Each row is where one point has got to under a steady rotation. How many ticks took it there?
The counts run from 0 to 391.
[ -3   6  -3  25   1  10  -5   4   3   2 -20   5  -4 -19   3  27   7  -7
  -1 -11  10   1   8  -7  -8  -4 -21 -13  22  -2   6  10   3  -1  -8 -16
  15   5 -14   4  10   0  14  12  16 -15   9  13  12 -14  -7]	277
[  5   1 -14  11   8  -4 -11   9  12  -7 -20   4   8 -10  -4  23   3  -7
  -8  -1   4   3  10 -16  -7   0 -21 -11  21   0   8  -1   8   8  -7 -20
  31  -3 -19  11   4  12   5   2  23  -6  -2  14  -4 -12   9]	332
[ -4   3  -4  18  -3  12  -4   3  -5  -4 -30   2   3 -14   1  18  -3  -6
 -13  -9  11  -2   0 -11  -2  -8 -23  -6  28  -7   5   4  -3 -12  -4 -19
  15   5 -20   2  11  -3   5   2   8 -21   5  13  15 -18 -10]	248
[  3   5  -7  19  10   6 -10   0   7  -5 -21   4   4 -11   2  31  12   4
  -5 -11  13   7  20  -3  -9  -3 -16  -7  28   2  -3  15 -15   0 -16   7
  17   0  -8   8  13   6   6  24  13 -10   3   9   1  -6  -2]	290
[  3   0 -12  12  15  -5  -8  11   7 -15 -30   1  15  -1  -4  15  -7  -3
 -17  -1   3  -8   7 -19   6  -4 -11 -14  25  -9   6 -10 -10 -12  -9 -13
  21 -16 -17   6   5   8  -2  -2  -1 -13  -6  12   4 -12  10]	378
[ -6   3 -12  21  20  -4  -9   7   9  -4 -24  -2  19   0  -1  18  -8  -2
 -10  -1  15 -14   6 -17   6 -10 -16 -19  23  -8  -3  -5  -9 -13  -9 -12
  18 -11 -15   2  11  16   5   5  -7  -5  -3   9   5 -10   5]	380
[  0   4 -12   9   3  -1 -12   5  14   2 -21   1   9 -14  -3  23  -6  -7
 -12  -6   0   2   3 -16  -5  -7 -23  -8  25  -3   5   4  -1   8  -3 -21
  27  -1 -18   6  16   6  -4  -1  10 -11   5  19   7 -18  -4]	52
[  8   6  -2  11   2   1  -3  16   6  -2 -27  -3  12 -11   0  31  -1 -16
 -21 -12   3   6  13 -15  -9   0 -12  -8  27  -6  10  -2  -9  -1   1 -10
  13  -7 -10   5   1  -5  -2   1   0  -9   0  22  -2 -20  -5]	58
[  8   6  -7  11  -1   1  -4  10   3  -3 -25  -1  14 -10   1  28  -2 -15
 -24 -10   2   4   5 -16  -6  -1 -13  -6  29  -9   8  -5 -11  -3  -2 -15
  18  -7 -17   3   4  -4  -3  -1   7  -9   2  20   2 -20   0]	59
[ -4  -7 -15  16  11 -10  -6   2  10 -10 -17   6   9 -10   1  31   3   5
 -18   4   2  -9  17 -15   2  -9 -32  -2  18  -3  -1  12  -6  -4  -4  -6
  23   5  -7  14  14  -1 -10   9  11  -5  -6  15   4  -5   4]	16
[  5   2  -9   7   9  -1 -17   6  15 -15 -35   5  16  -4 -14  15 -13  -1
  -4  -1   6 -10   8 -15  -4  -5 -15  -9  19  -1  18  -3  -5 -10 -10  -4
  22 -12 -12   9   6  14  -2  -1   4 -14  -1  10   3 -20   5]	386
[  3  15  -8  13  10   1 -14   7  11  -5 -23  -1  18 -16  -5  23  -9  -9
 -10  -8  17  -5   8 -10 -11 -10  -9 -15  28   1   5   0  -3   5 -15  -5
  12  -8 -12   4  14  12   7  12   1  -7   4  13   5 -22  -2]	78
[ 10  -4 -14   1   9   1  -8   1   3  -6 -34   5  16   5  -9  16  -4  -1
  -7 -11   7  -3  11 -10   5  -3 -27   4  16   2   7   8  -5 -16  -3  -1
  27   3 -16   7  10  12  -3   2   4 -13   0   6  -7 -23  -3]	197
[ -3   5 -11  28  -2   3  -6  -5  -3  -2 -20   5   0  -8   8  21  17   2
 -17  -5  10   4   8 -10  -2  -1 -21  -5  28 -11   2   6  -9  -2  -9  -8
  24  -1 -18   7  11   1   4  13  22 -13  -2  12   7  -3   2]	287
[  6  -2  -8  18  13  -7  -4   3   8   0 -16   2  16   2   3  31  10   7
 -12   9  13  10  15 -18   3  -3 -21 -12  23  -7  -2   4  -6   4 -13  -6
  23  -2 -19  11   9  13  -1  12   8  -4 -12   9  -4  -5   2]	326
[ -3   8  -4  22   8   0  -9   9  15  -1 -17  -1   4 -19   2  27  -3 -15
  -5 -11   5  -1  10 -12 -14  -6 -14 -18  22   0  13   1   2   2  -5 -17
  15  -6 -10   4   9   8   6   5   0 -12   8  19  11 -19  -5]	80
[  6   5  -7  25  15  -6   0  11   2 -19 -19   3  10  -7  -2  26  11  -4
  -6  -7  13  -7  21 -15 -10   1  -4 -18  24   0   8  -6 -11  -8 -19   3
  10 -15  -5   8   0   5  13  14   6  -9  -2   7   3 -12  10]	124
[  9  -3  -5   3   6   9   0  13  -1  -6 -27   0  12  -9 -10  33  -1  -1
 -14  -6   0   3  12 -16   0  -1 -24  -3  25  -5  -6   6  -5  -3  -6 -19
  14   5 -20  12   7 -14   1   1  13 -12  -4  11   0 -17  -3]	21
[  2  -2  -9  18  15  -5  -5  15  18  -4 -23   2   8  -8  -2  23  -1 -13
  -7  -3   1   0   9 -18  -4   2 -18 -18  15  -3  16  -4   6  -4   0 -23
  28  -6 -13   4   0  11   4  -4   3  -7   1  16   0 -14   3]	361
[  6   3 -18  16  11  -2  -7   2  -1 -13 -25  12  11   1  -8  11  13   0
  -3  -8   9  -8  11 -14  -1   4 -16  -7  20   0   8  -1   0  -7 -17  -4
  28  -6 -18   6   6  16  12   7  25 -10   4   2   0 -18  12]	144
[  1 -11 -18  21  21 -15   4   7   8 -11 -21   4   9   4  -2  24  11  -1
  -9  -3   9 -12  25 -11   3  -2 -26  -6  11   4   5   5  -6 -18  -3   4
  25  -1  -3   8  10  13  -2   8  -2  -5  -2   6  -5 -14   3]	176
[  3  -7  -4  15  13  -5   1   8   8  -5 -20  -1  13  -9  -2  40   3   4
 -12   0   8  -2  25 -13  -2  -4 -27  -8  16   1  -6  14 -10  -7  -3  -2
  11   5  -3  15   9  -7  -3  11   0  -3  -7  12   2 -11  -3]	18
[ -3   0 -16   9   3  -4  -9   0   2 -19 -34   5  13 -13  -2  13  -6 -12
 -22  -9   9 -16  13  -3  -5 -14 -24   0  23   4  10   4  -4 -17  -2  -1
  15   0  -7   6  11   2  -7   4   3 -10   5  12   4 -17   5]	228
[ -6   7  -8  25  14  -9  -6   9  10  -4 -12  -3  13 -14   6  28  -2 -11
 -18  -6  11  -4  14 -14  -8 -10 -14 -17  28  -3   0  -1 -10  -2  -5  -8
  12 -10  -5   3  10   3   1   8  -6  -4   0  20   8 -12   0]	71
[ -6  -3  -2  32   4   1  -2   2   4  -7 -16   3  -3 -19   6  33   8  -2
  -4  -4   9  -1  16 -11 -10  -8 -19 -10  21  -2  11   8  -5  -5  -5 -11
  10   1  -4   8   9  -5   5  13   5 -18  -1  15  16  -8 -11]	269
[ 10  -5 -10   9  16  -2   2   8   0  -4 -28   2  16   9 -12  26   6   0
   1  -9  16  -5  19  -9   1   2 -21  -9  14   5  -2   8  -1 -17 -12   5
  19   2 -11   6   4  14   8  13   5  -4   1  -1 -12 -23   0]	169
[ 13  -9  -8  21  11  -9   4  11   2 -17 -21   6   3   6  -3  22  16   2
  -4  -5   0   0  20 -19   4   8 -15  -7  18  -3  17  -1 -11 -14 -12   0
  26 -10 -10  13  -2   6   5   5  11 -20  -7   7  -1 -13   4]	150
[  5  12  -8   8   6   3 -16   3  10  -4 -24   1  20 -14  -6  20 -10  -3
 -11  -7  14   0   8 -10  -6 -11 -11 -10  32  -1   6   1  -9   6 -16  -1
  15 -10 -15   7  15  12   1  11   3 -10   0  14   5 -21   0]	77
[  7   6  -5   5  11   7  -6  13   8  -1 -24  -5  18 -12  -7  34  -6  -9
 -14 -12   9   3  14 -11  -7  -8 -15 -11  27   1  -9   5  -8   2  -8 -11
   8  -3 -15   6  10  -3   4   9   0  -8   2  14   1 -20  -6]	49
[  0 -10 -11  21  15  -6   9  11  -1  -2 -25  -1  11  -1  -4  26  -1  -8
  -6  -8  12  -9  13 -16   6  -6 -26 -13  15   0  -2   6   3 -19   2 -17
  19   5 -15   3   6   4   7   4  -5  -7   1   6  -1 -21  -5]	193
[ -6   1  -6  27  13  -6  -3  13  13  -7 -26   0  13  -9  -4  23  -7  -9
  -8  -5  10 -18  12 -16  -2  -6 -14 -23  14  -2  12  -4   0 -19  -3 -13
  14  -8  -5   1   2  11   3   2  -6  -5   4  11   5 -18   4]	389
[  7 -14 -10  10  16  -6   1  10   8 -13 -24   4   4   0  -9  25  -1   0
   4  -7  -4   1  21 -15   0  -2 -26  -1  13   7  12   7  -3 -11  -2  -9
  25   1 -12  14   6   3   0   1   0 -22  -3  10   0 -23 -10]	187
[  6  -2   3  24   9   4   3   9   1  -3 -17   0   6  -8   3  41  11   1
  -3  -1  13  11  19 -13  -7   0 -14 -13  23  -4   1   9  -7   1 -12  -8
  11   2 -10  10   3  -1   9  17   8 -11  -7  12   4  -9  -6]	299
[ -4   1 -17  18  21  -6 -16   4  22  -3 -23   3  11  -1   0  15   0  -1
  -8  -7   8 -10  14 -11   2  -3 -19 -13  20   0   6   0  -9  -8  -5  -4
  29 -11  -7   4  13  23  -2   6  -4  -5   3  12  -3  -9   6]	372
[  5   0  -9  18  10   5  -5   4   9   3 -17   5  -1  -3   5  28  17   1
  -5 -11   1  13  17 -11  -2   6 -20  -7  25  -6  -3   5  -4   4  -8 -14
  31  -2 -18  10   6   6   8   9  17 -10   0  12  -1  -4   0]	316
[  6  -9 -15   8  12 -12   1   8   0 -20 -28   6  22  -2  -9  19  -7  -3
 -14   2   8 -14  15 -16   2 -10 -25  -2  17   4   6   0  -1 -15  -5  -4
  18   1 -15  11   7   4  -3   1   6 -10  -4   4  -2 -22   5]	190
